Which row each row swaps with, under one turn or mirror:
todev: [-1.77 -1.01  2.31  0.20  1.22 -0.40  0.79  0.78 -1.65 -0.63  1.73  1.40
  0.80 -0.60  0.59  1.57 -1.99  0.73 -0.47 -2.03  4.40 -0.12  1.03]
teguv: [-2.35  1.02 -1.08 -0.68  3.16  0.22  1.07 -0.39 -2.18  0.07  0.12 -1.11
  2.60  1.64  2.39  2.08  0.81 -0.38 -0.43  0.75  1.70  1.35  0.73]
dom: [ 1.54  0.13  3.00  1.44 -0.45  2.63 -0.64  1.64  0.95  3.22 -0.19  0.28
  0.14 -0.12  0.53  0.20 -1.56 -2.04 -1.84 -0.11 -1.51  1.76 -0.71]
gik: [-1.20 -1.51  3.03  0.14  1.75 -0.09  0.08 -0.35 -0.67 -2.27  1.45  0.25
  1.30 -0.26  1.29  1.57  1.03 -0.30  0.02 -3.49  3.32  0.94  1.55]
gul: [ 0.52 -1.41 -0.74 -0.46 -0.45 -0.04  1.32  0.21 -0.70  0.01 -2.03 -0.47
  0.87  0.25 -1.05 -0.61 -0.46  2.18  2.45 -2.42 -3.19 -0.70  2.26]
sonu: [-0.18 -0.49 -1.94 -2.32  0.22  1.68 -1.16 -0.67 -1.42  1.56 -2.02 -1.30
  1.23  1.80 -1.50  0.06  0.49 -0.52  3.35 -0.52 -0.45  0.45  2.40]
vogis: [-0.34  0.77  0.96  0.29  0.12 -1.81 -0.45  1.25  1.14 -1.69  2.34  0.74
 -0.20  1.45 -0.03 -0.70  0.20 -1.77  2.66 -3.72 -0.89  0.03 -2.28]
noki: [-2.03 -1.71  2.67  0.46  0.90 -0.65  1.40  0.35 -0.89 -2.06  1.89  0.76
  2.60 -1.16  1.15  1.19 -0.09 -1.41 -0.44 -1.99  3.24 -0.10  1.55]
roze: [ 2.59 -2.77 -2.50  0.98 -0.22  4.14 -1.45 -0.31  0.96 -1.08 -0.05 -0.89
  0.47  0.68  1.02  0.18  0.30 -0.47 -2.53 -1.33  0.11  1.35  0.05]
mufe: [-0.71  0.64 -2.63 -0.67  0.24  0.46  0.49 -1.31 -0.64 -1.36 -0.64  0.34
 -2.36  0.96  0.24  3.69 -2.17  0.26  0.00 -2.87 -1.06  1.27  1.22]
milil: [ 1.13 -1.09 -1.73 -0.48  1.60  0.02 -1.31  2.52  0.03  0.11  2.29 -0.48
  2.45 -1.22  1.95 -0.75  1.14 -2.64  1.15  1.14 -0.82  0.64  2.11]
pase: [ 1.00  1.17 -2.33 -0.48  0.54  1.27 -0.87  0.29 -0.35  0.55 -1.65 -0.75
 -2.44  0.46  0.49  3.31 -2.32  1.10 -1.28 -2.15 -0.12  1.26  0.83]
baro: [-1.32  1.84 -0.25  2.05 -0.80 -0.26 -1.72 -2.69 -0.02  0.32 -0.38  2.41
 -0.73 -0.11 -0.17 -0.02  1.80 -1.17  0.13  0.46 -1.59 -3.53 -0.64]
vovo: [ 2.63 -2.60 -1.93  0.98 -0.70  3.89 -1.63 -0.20  1.45  0.15  1.45 -0.42
  1.19  1.24  2.02  1.36  0.91 -1.23 -1.71 -0.85  1.19 -0.74  0.48]
ruseb: [-0.14  2.19  0.59  1.31 -1.45 -0.89 -2.62 -3.02 -0.03  1.26  0.76  1.28
 -0.24 -0.45  0.65 -0.99  1.18 -1.19 -0.06  0.93 -0.35 -3.05 -0.80]
fir: [ 0.93 -1.57 -0.39  0.32  0.81 -0.88 -0.66  1.80 -0.56 -0.66  2.86 -1.43
  1.04 -0.99  1.75 -2.04 -0.06 -2.76  1.22  0.31 -0.93  1.75  2.52]
pul: [-3.40 -0.92  0.54  1.70  0.17  0.92  1.68 -2.11  0.44  0.64  1.65  3.26
  0.21  0.86  1.35  0.04 -1.05  1.13  1.71 -0.45  1.37  0.30 -1.67]
Lodok: [ 1.39  0.75 -1.17 -2.53 -0.06 -0.33  0.14  0.01 -0.06  1.16 -2.22 -0.03
 -0.17 -1.08 -1.85  0.39  1.58  0.83  2.57 -1.62 -0.62  0.77  2.94]
Gige: [ 0.53 -0.56  2.03  0.99  0.11  2.23  0.78  1.98  0.58  3.47 -0.23  0.53
  0.94 -0.66  0.42  1.75 -1.05 -3.37 -2.12  0.84 -1.53  1.36 -0.64]
Duzos: [-0.98 -0.92 -0.12  0.57 -0.51 -0.41 -0.46 -3.29  0.33 -1.47  0.94 -3.40
  1.78  1.05  0.56  0.66  1.12 -1.32 -0.77 -1.29  0.40 -0.41 -3.74]
Gaket: [-0.21  0.35 -2.84  0.92  0.36  0.24 -0.93  0.13 -1.29 -1.07 -1.71  0.37
 -3.27  0.79 -0.27  1.20 -1.01  0.87 -0.35 -1.36 -1.58  1.87  2.28]
Baso: [ 2.22 -3.66 -1.70 -0.50 -2.55  1.99 -0.45  1.12  1.31  0.02 -0.49  1.61
 -0.02  0.72 -2.18  1.19  1.00  0.27 -0.56 -0.87 -0.84 -0.20  1.46]
lusok: [ 2.50 -0.75  1.47  1.46  0.83  3.08 -0.38  1.79 -0.49  2.94  0.68  1.73
  0.15 -1.18  0.56  0.96 -0.65 -1.42 -2.78  0.45 -1.06  1.34 -0.13]
Zot: [-1.99 -1.63  0.30  1.51  0.05  0.90  1.88 -1.26  2.33  0.20  3.01  2.03
 -0.24  0.58  1.82 -1.09 -1.64  0.56  2.13  0.11  0.53 -0.46 -0.59]
Dofo: [ 2.42 -3.11 -1.46  1.15 -0.96  3.37 -2.29  0.14  1.10  0.21  2.09 -0.63
  0.18  0.34  1.34  1.54  0.50 -0.84 -2.41  0.34  1.54  0.23  0.79]
vuso: [-0.88  0.22  1.73 -1.40  2.74 -1.84 -0.84 -0.13 -1.85  0.50  0.59 -0.86
  1.70  1.08  2.50  2.10  0.15 -0.34 -2.31  0.32  2.52  1.08 -0.39]
nipev: [-0.04  0.12 -0.23 -0.75 -0.61 -1.51 -1.65  1.66  0.73 -0.06  1.97  1.22
 -0.36  2.16  0.50 -0.26  1.23 -0.97  2.13 -4.85  0.16 -0.36 -1.64]
rore: [-0.33 -0.39 -0.90 -0.47 -2.07  0.15 -0.20 -0.74 -1.00 -0.61 -1.67  1.26
 -1.67 -2.38 -2.89  0.46 -0.15 -0.38  2.03 -3.07 -0.78 -1.05  1.55]
fomu: [ 1.65  0.84  1.31  1.89  0.07  3.11  0.45  1.69  0.44  2.78  0.48  2.27
  0.29  1.04 -0.29  1.14 -0.97 -0.47 -2.68  0.85 -1.52  0.62 -0.40]
zerog: [ 2.07 -1.17 -1.79 -1.13  0.79  0.05 -0.79  2.59  0.65  0.10  2.89  0.35
  1.45 -0.48  1.79 -1.65  0.41 -2.36  1.28  0.63 -0.41  0.79  2.05]
kopez: [-0.67 -0.18  1.04  1.75 -0.95 -0.43 -1.94 -2.20  0.45 -1.25 -0.25 -3.64
  0.84  2.06 -1.47  0.48  1.46 -0.97  0.30 -1.09 -0.64  0.14 -3.18]
ruva: [-0.48  1.98  0.92  1.07 -0.61 -1.70 -1.33 -3.26 -1.19  1.10  0.46  0.56
 -0.40 -0.51 -0.81  0.07  1.48 -0.70  0.23  0.30 -2.06 -2.56 -2.47]
bunu: [-0.82 -1.02  2.49  1.86 -1.25 -1.06  1.26 -0.72  0.19 -0.91 -1.20 -1.01
  2.21  0.59 -3.40  0.65  1.38 -2.06 -0.34 -0.17  1.83 -0.86 -2.16]
lili: [ 1.99  0.54  1.05  0.80  0.30  1.86 -0.75  1.41  0.69  2.39  0.12  0.95
 -0.42 -1.78 -1.36  0.50 -1.32 -2.28 -3.47  1.26 -1.63  0.63  0.34]
Sidu: [ 1.08 -1.53 -1.00 -3.61 -0.55 -0.60 -0.83 -0.81 -0.35 -0.21 -1.65 -1.87
  0.43 -0.23 -0.72  0.69  1.13  0.07  1.71 -2.20 -0.62  1.24  3.15]
zuk: [ 0.76  0.72 -2.78  0.13 -0.24 -0.69 -0.05  0.54  1.16  1.38 -1.54  1.06
  1.99  0.46 -2.25 -1.51 -1.31 -2.71  1.18 -0.12  1.16  2.52 -0.89]
keso: [-0.53  1.83  0.00  1.24  0.34 -0.36 -1.55 -3.09 -0.65  1.06  2.16  2.05
  0.82 -0.54 -0.18 -0.60  1.14 -0.65 -0.85  1.19 -2.00 -3.01 -0.83]
luvun: [-0.94 -2.23  1.77  1.38 -0.90 -0.76  1.75  0.69 -0.84  0.59 -0.80 -0.59
  3.66  0.78 -2.01  0.43  2.18 -1.96 -0.41  0.82  1.33 -0.50 -2.06]
limel: [-1.47  2.14  2.04  0.82  0.13 -0.35 -1.07 -1.64  0.45  1.43  1.02  1.17
 -0.45  0.19 -0.61 -0.22  1.69  0.06 -0.94  0.71 -1.46 -3.28 -2.23]
Kosa: [-0.67  0.46  0.46  0.41  0.10 -1.14 -1.07  1.44  1.23 -1.57  1.96  0.95
 -0.75  1.03  0.06  1.11  0.16 -1.43  2.42 -4.65 -1.55 -0.51 -2.19]
goka: [-0.34  2.82  0.32  1.58 -1.06 -1.62 -0.41 -2.78 -0.51  1.12  1.05  0.65
  0.39  0.01 -1.19  0.51  0.17 -1.23 -0.81  2.12 -1.83 -2.27 -1.36]
Fepal: [ 1.54 -2.17 -3.21  1.59  0.67  4.06 -1.41  0.50  0.63  0.04 -0.81 -0.42
  1.14  0.61  2.21 -1.01 -0.01 -2.08 -1.34 -0.29  0.99  0.49 -0.26]
pugok: [-1.57 -1.02 -0.66  1.12 -0.87 -0.16 -0.10 -2.79  0.90 -0.68  0.40 -2.89
  0.30  0.83  1.17  0.51 -0.80 -2.30  0.63 -1.89 -0.14 -1.11 -4.17]
buzo: [ 0.19 -1.22 -1.41 -3.16 -1.48 -0.10 -0.15  0.29 -0.03 -0.12 -2.61 -0.23
  0.61  0.47 -1.61 -0.09  0.65  0.63  1.86 -2.57 -1.67  0.16  2.44]
korab: [ 0.75 -0.09 -0.67 -1.13  0.63 -0.45 -1.99 -1.28 -0.89 -1.31 -1.74  0.00
 -3.12  1.17  0.62  1.26 -1.31  1.64 -0.93 -1.72 -2.12  1.04  1.80]
Pibuk: [ 0.13 -0.29 -3.02 -0.25 -0.74 -0.11  0.47 -0.72 -0.28  1.96 -1.94  1.51
  1.36 -0.86 -1.59 -0.44 -2.05 -1.92  0.77  0.84  0.11  3.43  0.09]
piz: [-1.87 -1.70  2.71 -0.24  1.21  1.34  1.89  1.85 -1.66  1.80  0.79  0.07
  3.01 -1.89  0.48  0.42  1.33 -0.79  0.69 -0.16  2.41  0.00  0.65]
viza: [-0.32 -0.33 -1.14 -2.61 -0.30 -0.86 -0.42  0.00 -1.72  0.49 -2.55 -1.17
 -0.03  0.13 -1.94 -0.65 -1.06  1.85  1.98 -0.63 -0.63  0.45  2.48]
mam: [ 0.05 -1.04  0.86  0.82  0.77 -1.93  1.53  0.76 -1.48 -0.08  1.47  1.37
  3.81 -1.60  0.54  1.68 -0.72 -1.09 -0.69 -2.51  3.38 -1.06  0.67]
lidus: [-2.17  2.12  0.91 -1.51  1.80  0.17 -0.01  0.34 -1.93  1.50  0.02 -2.33
  1.32  2.22  2.16  1.52  0.85  0.29 -1.37 -0.89  1.26  1.12 -1.42]
ped: [-2.26  2.01  0.22  0.76  2.99 -0.61 -0.12 -1.29 -1.79  0.02  0.18 -2.52
  0.89  0.61  2.46  1.67  0.19  0.82 -0.67  1.15  1.93 -0.12 -0.26]
noru: [ 0.20  1.09 -2.26  0.07  0.06  0.96 -1.34 -1.38 -1.56 -1.51  0.21 -0.48
 -2.99 -0.58  1.35  1.61 -1.99  0.02 -1.98 -1.42 -0.62  0.75  2.71]
kede: [ 0.05 -0.32  0.56  1.93 -0.69 -0.06 -1.01 -2.57  0.67 -1.79 -0.21 -3.99
  1.44  1.68 -0.63  0.55  0.65 -2.62  0.43 -1.45 -1.18 -0.07 -2.59]
Niver: [-1.91 -1.27  1.93  1.23  1.00  0.95  0.49 -1.13 -1.26 -1.08  2.62  0.83
  0.29 -0.11  0.36  2.85 -2.31 -2.11  1.02 -2.65  3.40  0.00  1.01]
nali: [-1.81 -2.10  2.54  2.00 -0.44 -1.67  0.94 -0.89 -0.33 -1.95  1.27 -1.12
  3.00  0.13 -1.87  0.66  1.81 -1.57 -0.05  0.67  1.24 -0.48 -1.36]
gazu: [-2.83  0.30  0.27 -0.65  1.75 -1.74  0.93  0.55 -1.58  1.70  1.53 -1.20
  1.17  1.18  2.38  2.66  0.62 -0.19 -1.08  0.39  2.59  0.92 -1.15]
zepa: [-1.13 -0.02  3.38  0.68  1.86 -0.51  2.04  0.02 -0.29 -0.61  2.16  0.72
  0.66 -1.98  0.80  2.05  0.44 -0.25  0.92 -2.11  3.13  0.52  1.33]
Nif: [ 1.66 -3.86 -0.50  0.44 -2.36  2.82  0.78 -0.06  1.41  0.16 -0.16  0.87
 -0.33 -0.26 -1.16  0.57  0.88  0.45 -0.62  0.99  0.30 -1.78  2.12]
Kivus: [ 1.52  0.39  1.55  0.69  0.65  2.29 -0.04  1.27  0.30  3.13  0.68  1.35
  0.81 -0.14 -1.23  0.88 -1.56 -1.89 -2.51 -0.75 -2.95  1.52 -1.33]
Tazet: [ 0.99 -3.91 -1.09  1.65 -3.00  1.43  0.88 -0.28  0.50 -0.78 -0.16  1.91
 -1.31 -0.41 -1.77  0.92  0.28 -0.06 -0.19 -0.48 -0.98 -1.84  1.32]

Swapped with viza: todev
Swapped with kopez: Dofo
Swapped with Nif: bunu
Swapped with lusok: ruva
Swapped with milil: Kosa
Swapped with zuk: Zot
Swapped with Lodok: zepa
Swapped with sonu: Niver
Swapped with pase: ped
Swapped with Fepal: pugok
Swapped with fir: nipev
Swapped with baro: Gige
Swapped with dom: ruseb
Swapped with teguv: mufe
Swapped with gul: mam

